In the data rows, zero lies at 4.5, halfway between 4 and 5.
Some points, each followed by its number:
array([1., 4., 3., 1., 4., 6., 5., 7., 6., 2., 6., 7., 4., 4., 6., 5., 7., 2., 4.]) 0
array([6., 8., 5., 3., 5., 7., 5., 5., 5., 3., 3., 8., 6., 7., 5., 6., 8., 3., 5.]) 1
array([5., 4., 4., 6., 7., 6., 5., 6., 5., 7., 2., 4., 4., 2., 3., 6., 5., 4., 4.]) 2
array([9., 3., 7., 7., 7., 6., 0., 4., 7., 3., 5., 1., 3., 5., 7., 9., 5., 5., 6.]) 3
array([4., 3., 3., 3., 3., 1., 4., 4., 5., 6., 7., 3., 1., 5., 6., 4., 2., 6., 7.]) 4
array([5., 6., 2., 3., 5., 5., 7., 5., 3., 6., 4., 9., 5., 3., 0., 3., 3., 7., 4.]) 5
array([3., 2., 4., 5., 6., 4., 5., 5., 3., 6., 5., 7., 7., 5., 3., 7., 4., 6., 8.]) 6
array([5., 3., 3., 6., 4., 4., 5., 4., 4., 6., 4., 2., 5., 2., 5., 5., 4., 5., 4.]) 7
array([6., 4., 4., 2., 4., 2., 3., 3., 5., 8., 6., 5., 4., 5., 6., 3., 4., 6., 4.]) 8
array([6., 3., 7., 5., 6., 5., 3., 4., 4., 3., 4., 0., 8., 5., 7., 5., 7., 3., 4.]) 9
array([6., 4., 3., 6., 5., 4., 5., 5., 2., 3., 6., 7., 5., 4., 3., 4., 3., 5., 3.]) 10
array([3., 5., 3., 4., 2., 3., 3., 3., 3., 6., 4., 5., 7., 4., 4., 5., 4., 3., 3.]) 11
array([8., 7., 5., 3., 3., 6., 4., 3., 5., 0., 2., 8., 3., 8., 5., 2., 8., 0., 6.]) 12
array([3., 6., 5., 3., 6., 7., 5., 5., 6., 5., 2., 7., 5., 4., 5., 5., 8., 5., 4.]) 13
array([8., 6., 6., 0., 4., 5., 3., 5., 7., 1., 3., 7., 4., 5., 8., 4., 9., 0., 3.]) 14
array([5., 5., 4., 3., 5., 7., 3., 7., 8., 2., 5., 3., 5., 3., 5., 5., 7., 0., 4.]) 15
array([0., 4., 3., 6., 5., 6., 3., 7., 5., 7., 2., 4., 5., 4., 4., 7., 4., 8., 5.]) 16
array([5., 5., 3., 8., 4., 2., 7., 5., 1., 5., 7., 7., 3., 0., 4., 2., 2., 7., 6.]) 17
array([3., 3., 4., 6., 5., 5., 8., 3., 5., 5., 3., 2., 4., 4., 6., 6., 5., 4., 6.]) 18
array([3., 7., 8., 4., 3., 6., 7., 5., 7., 3., 4., 6., 4., 4., 5., 4., 5., 3., 5.]) 19
array([5., 5., 5., 4., 4., 3., 5., 6., 2., 5., 4., 4., 3., 5., 5., 6., 3., 8., 4.]) 20
array([5., 1., 3., 5., 1., 4., 5., 5., 6., 4., 3., 3., 5., 7., 6., 3., 3., 3., 5.]) 21
array([4., 4., 2., 6., 5., 3., 4., 5., 2., 4., 5., 4., 5., 7., 6., 3., 5., 4., 4.]) 22
array([4., 4., 7., 3., 5., 6., 5., 6., 3., 5., 3., 6., 5., 6., 3., 1., 6., 3., 7.]) 23
array([6., 5., 6., 6., 8., 2., 7., 3., 4., 4., 4., 4., 6., 5., 2., 4., 3., 5., 5.]) 24
New points follow, each followed by the numbers of its two nearest points above, looking only along the 7 directions in which the numbered points spread most, smallest number first.
array([0., 7., 4., 4., 5., 4., 7., 4., 5., 5., 2., 9., 4., 4., 3., 5., 4., 7., 3.]) 5 6
array([5., 6., 6., 5., 3., 5., 3., 5., 4., 5., 4., 5., 4., 6., 5., 4., 4., 6., 7.]) 8 20
array([2., 4., 7., 6., 4., 6., 3., 2., 6., 2., 4., 2., 3., 7., 5., 5., 3., 5., 5.]) 18 21
array([1., 4., 2., 6., 6., 2., 4., 7., 3., 5., 6., 5., 4., 2., 2., 3., 0., 7., 4.]) 7 17
array([6., 3., 4., 5., 5., 5., 6., 5., 4., 5., 2., 6., 4., 5., 4., 6., 6., 4., 5.]) 2 23
array([4., 5., 5., 4., 3., 5., 5., 7., 6., 2., 5., 7., 3., 6., 3., 6., 7., 3., 5.]) 13 19
array([5., 4., 4., 4., 4., 3., 5., 3., 4., 3., 4., 6., 6., 4., 6., 4., 3., 4., 6.]) 10 22
array([3., 6., 6., 6., 7., 4., 5., 5., 4., 8., 3., 6., 5., 5., 5., 4., 5., 4., 4.]) 2 6
array([4., 6., 5., 5., 6., 4., 6., 5., 2., 6., 7., 4., 6., 4., 3., 4., 3., 4., 3.]) 7 10
array([8., 0., 8., 8., 9., 6., 3., 3., 5., 5., 6., 1., 9., 7., 4., 9., 4., 6., 4.]) 3 9
array([5., 4., 6., 7., 4., 2., 6., 6., 5., 5., 3., 7., 3., 3., 2., 4., 8., 5., 4.]) 2 10
array([5., 1., 4., 6., 5., 5., 7., 3., 5., 5., 3., 3., 4., 4., 4., 5., 4., 7., 3.]) 7 18
array([0., 6., 1., 4., 4., 2., 6., 6., 4., 4., 5., 6., 1., 6., 4., 3., 7., 4., 4.]) 0 11
array([4., 5., 4., 0., 3., 4., 5., 7., 7., 4., 5., 9., 3., 3., 4., 2., 7., 3., 3.]) 0 19
array([3., 4., 1., 5., 5., 3., 4., 4., 3., 4., 4., 5., 4., 5., 6., 3., 5., 8., 5.]) 20 22
array([7., 1., 4., 4., 6., 6., 5., 1., 5., 4., 3., 0., 8., 9., 4., 9., 3., 6., 6.]) 9 18
array([2., 8., 4., 4., 3., 4., 4., 7., 1., 6., 5., 3., 2., 2., 3., 2., 6., 7., 5.]) 10 20
array([3., 5., 5., 6., 5., 3., 3., 3., 6., 4., 5., 3., 5., 3., 6., 7., 2., 6., 2.]) 7 20
array([3., 4., 6., 3., 7., 3., 5., 4., 5., 4., 6., 6., 4., 6., 4., 6., 5., 5., 5.]) 6 20
array([4., 7., 5., 4., 4., 5., 1., 4., 6., 5., 3., 2., 4., 2., 5., 8., 4., 7., 3.]) 2 20
array([4., 9., 5., 4., 2., 6., 3., 7., 2., 5., 7., 5., 2., 3., 8., 1., 6., 4., 4.]) 0 8
array([2., 6., 3., 7., 6., 4., 8., 2., 2., 6., 2., 3., 5., 3., 0., 3., 0., 8., 6.]) 6 24
array([9., 7., 5., 3., 4., 7., 2., 4., 6., 3., 5., 6., 5., 6., 6., 5., 8., 0., 5.]) 1 14
array([3., 5., 5., 3., 3., 5., 6., 4., 3., 5., 4., 8., 4., 7., 3., 4., 4., 5., 4.]) 6 23
array([3., 5., 3., 4., 3., 4., 5., 3., 6., 3., 3., 5., 6., 5., 6., 2., 2., 8., 4.]) 20 22
array([6., 5., 7., 7., 2., 4., 1., 4., 8., 5., 6., 4., 1., 2., 7., 2., 4., 4., 5.]) 4 8
array([6., 3., 4., 5., 3., 6., 5., 3., 5., 3., 5., 4., 5., 4., 3., 6., 4., 4., 7.]) 7 18
array([5., 4., 9., 7., 8., 8., 5., 2., 5., 6., 4., 3., 6., 6., 7., 8., 0., 6., 2.]) 2 18
array([7., 2., 6., 6., 6., 8., 4., 2., 6., 4., 4., 3., 4., 6., 2., 8., 5., 6., 5.]) 2 24
